In the rows, 128 means zero.
One turn sends every row of this set to another row. A few are shown first. Where does it send the rows asked after them?
q_982: [156 147 114 142 133  94 155 130 118 119 150 110 117 111 149 129 101 118
 140 111 107 111 111]
q_698: [119 113 127 123 154 133  95  96 150  96 157 134 122 153 137 135 128 128
 140 130 143 149 153]
q_931: [140 161 102 132 113 143 143 115 141 117 124 148 122 122 165  91 162 117
 121  97 119 122 124]
q_449: [179 112 129 142 134 136 126 128 142 150 138 115 138 150 130 144 111 116
 144 115 148 159 135]
q_524: [120 116 125 155 152 140 153 139 121  88 166 160 135 112 129  89 130 116
 145 130 113 122 135]
q_64: [145 125 107 115 133 100 122 173 110 108 106 131 119 169 136 139 122 143
 131 148 107 119 136]
q_655: [144 150 142 146 125 149 135 115 137 112 128 161 157 123 116 111 142 137
 128  84  97 104 128]
q_523: [137 109 137 143 127 127 141 150 124 103 159 146 138  93 123 131 128 137
 158 121 149  83 118]
q_6: [118  99 109 151 157 132 131 141 114 112 162 133 107 104 147  97 154 113
 144 145 150 141 124]
q_444: [155 121 129 134 135 152 105 156 113  98 104 145  96 128  96 102 123 118
 141 144 131 117 161]
q_765: [138 117 105 136 163 125 112 120 134 130 140  98 113 150 149 136 153 109
 139  88 148 135 146]
q_966: [142 144 136 119 159 150 142 142 152 158 132 134 138 106 138 109 151 117
 130 148 110 164 126]
q_112: [140 174 119 125 136 160 149 125 152 113 116 151 153 119 143 124 154 160
 142 114 128 119 131]
q_927: [117 141 157 147 147 141 117 139 136 104 122 157 159  98 103 109 111 150
 119  93 128 126 112]
q_53: [127 115 130 128 147 131  97 110 159 141 131 117 106 111 121 145 132 116
 139 116 170 163 115]
q_821: [121 134 132 134 131 136 163 144 142 154 132 151 163 129 114 115 113 126
 118  87 104 129 109]
q_262: [131 118 150 112 111 106 125 131 132 131 149 158 126  83 120 102 126 119
 138 127 146 111  94]
q_552: [146 114 127 140 125 159 114 164 117  98 106 132  82 123  98 107 121 121
 139 136 127 129 155]
q_423: [130 124  88 112 148 113 133 116 149 143 140 121 110 159 135 122 116 163
 118 115 139 129  95]
q_760: [155 172 130 135 147 125 143 149 144 133 118 127 147  98 155 148 135 142
 135 121 113 113 103]
q_582: [114 104 133 134 141 129 136 117 124 136 155 133 142 149  95 101 111 127
 119  82 106 133 136]
q_516: [139 130  96 118 140 101 127 170 117 103 104 129 125 161 134 150 110 139
 136 150 125 115 146]
q_560: [113 133 123 113 125 129 104 142 149 122  93 154  97 125 115 130 169 111
 120 137  84 125 124]
q_964: [151 126 125 138 159 152  86 114 135 144 125 144 123 162 150 117 148 130
 125 124 152 158 118]
q_194: [122 132 115 120 125 142 103 141 163 125  87 161  99 121 113 133 157 106
 114 138  97 119 124]
q_657: [111 165 145 116 143 125 116 122 108 105 128 150 147 125 141  90 103 153
 118 116 136 141 127]
q_534: [118 142 133 119 138 123 122 135  89 114 100 121 103 139  85 132 123 135
 154 123 112 133 158]
q_232: [141 145  95 166 144 124 139 132 147 103 132 131 116 111 153 147 125 146
 128 106 118  99  86]
q_299: [134  99 103 154 113 127 110 158 122 117  89 160 102 115  97 114 150 103
 129 124 144 128 113]
q_507: [152 152 107 150 144 120 131 112 133 120 141 113 114 134 164 126 110 123
 116 131  88 155 122]
q_33: [161 138 106 135 127 131 122 134 128 112 101 162 106 144 116 140 134 126
 149 179 102 128 128]
q_153: [ 97 109 101 134 104 123 121 173 110 129  99 135 108 147 133 157 125 132
 120 120 138 124 120]
q_225: [149 162 121 121 157 156 153 143 147 147 128 137 113 106 140 112 120 149
 142 147 141 133 100]
q_472: [135  99 120 154 136 132 108 130 157 120 141 142 150 148 155 134 145  93
 116 107 123 161 138]
q_397: [ 98 129 115 109 122 110 133 151 150 108  89 126 123 125  89 142 136 121
 129 106 103 145 149]
q_436: [150 130 115 130 130 115 120 129 140 107 136 145 115 109 129 123 129 164
 139 115 159  84  83]
q_223: [100 138 106 116 131 103 125 146 143 115  78 131 134 126  96 142 142 113
 122  99 109 137 146]
q_834: [126 109 149 114 156 105 102 121 137 148 140 141 163 148 123 144 137 121
 138 125 139 159 123]
q_864: [112 137 122 104 108 142 130 101 144 129 132 144 140 127 134  94 164 124
 123 101 136 152 150]
q_185: [130 123 149 136 149 117 101 128 108 110 145 125 123 110 122  92  87 135
 119 129 144 162 124]
q_335: [146 130 110 132 118 133 126 143 138 107 101 163 106 142 117 140 132 135
 142 179  97 147 122]
q_550: [138 102 109 144 111 118 112 169 108 125  87 146  98 120 103 110 157 111
 132 119 140 134 110]
q_467: [161  94 135 141 162 110 105 111 152 122 156 125 119 128 110 126 142  94
 148 120 119 141 128]
q_300: [ 92 127  90 124 151 119 141 125 145 105 146 134 102 121 134 112 124 151
 129 102 152 105  99]
q_968: [107 137 138 155 151 123 120 138 103  79 140 147 146  92 133 110 139 139
 143 106 145 112 128]
q_319: [141  96 117 111  96 106 135 133 140 151 160 127 118 114 145 126 139 113
 133 124 150 115 111]
q_758: [114 145 129 125 140 129 126 138  95 116 100 127 122 140  89 145 109 129
 152 126 118 129 169]
q_860: [ 96 112 104 132 118 108 109 167 109 134  95 137 114 137 128 159 126 119
 117 115 141 109 117]

q_6 goes to q_864
q_560 goes to q_153
Now these:
q_927 goes to q_760
q_223 goes to q_516
q_300 goes to q_657
q_53 goes to q_834

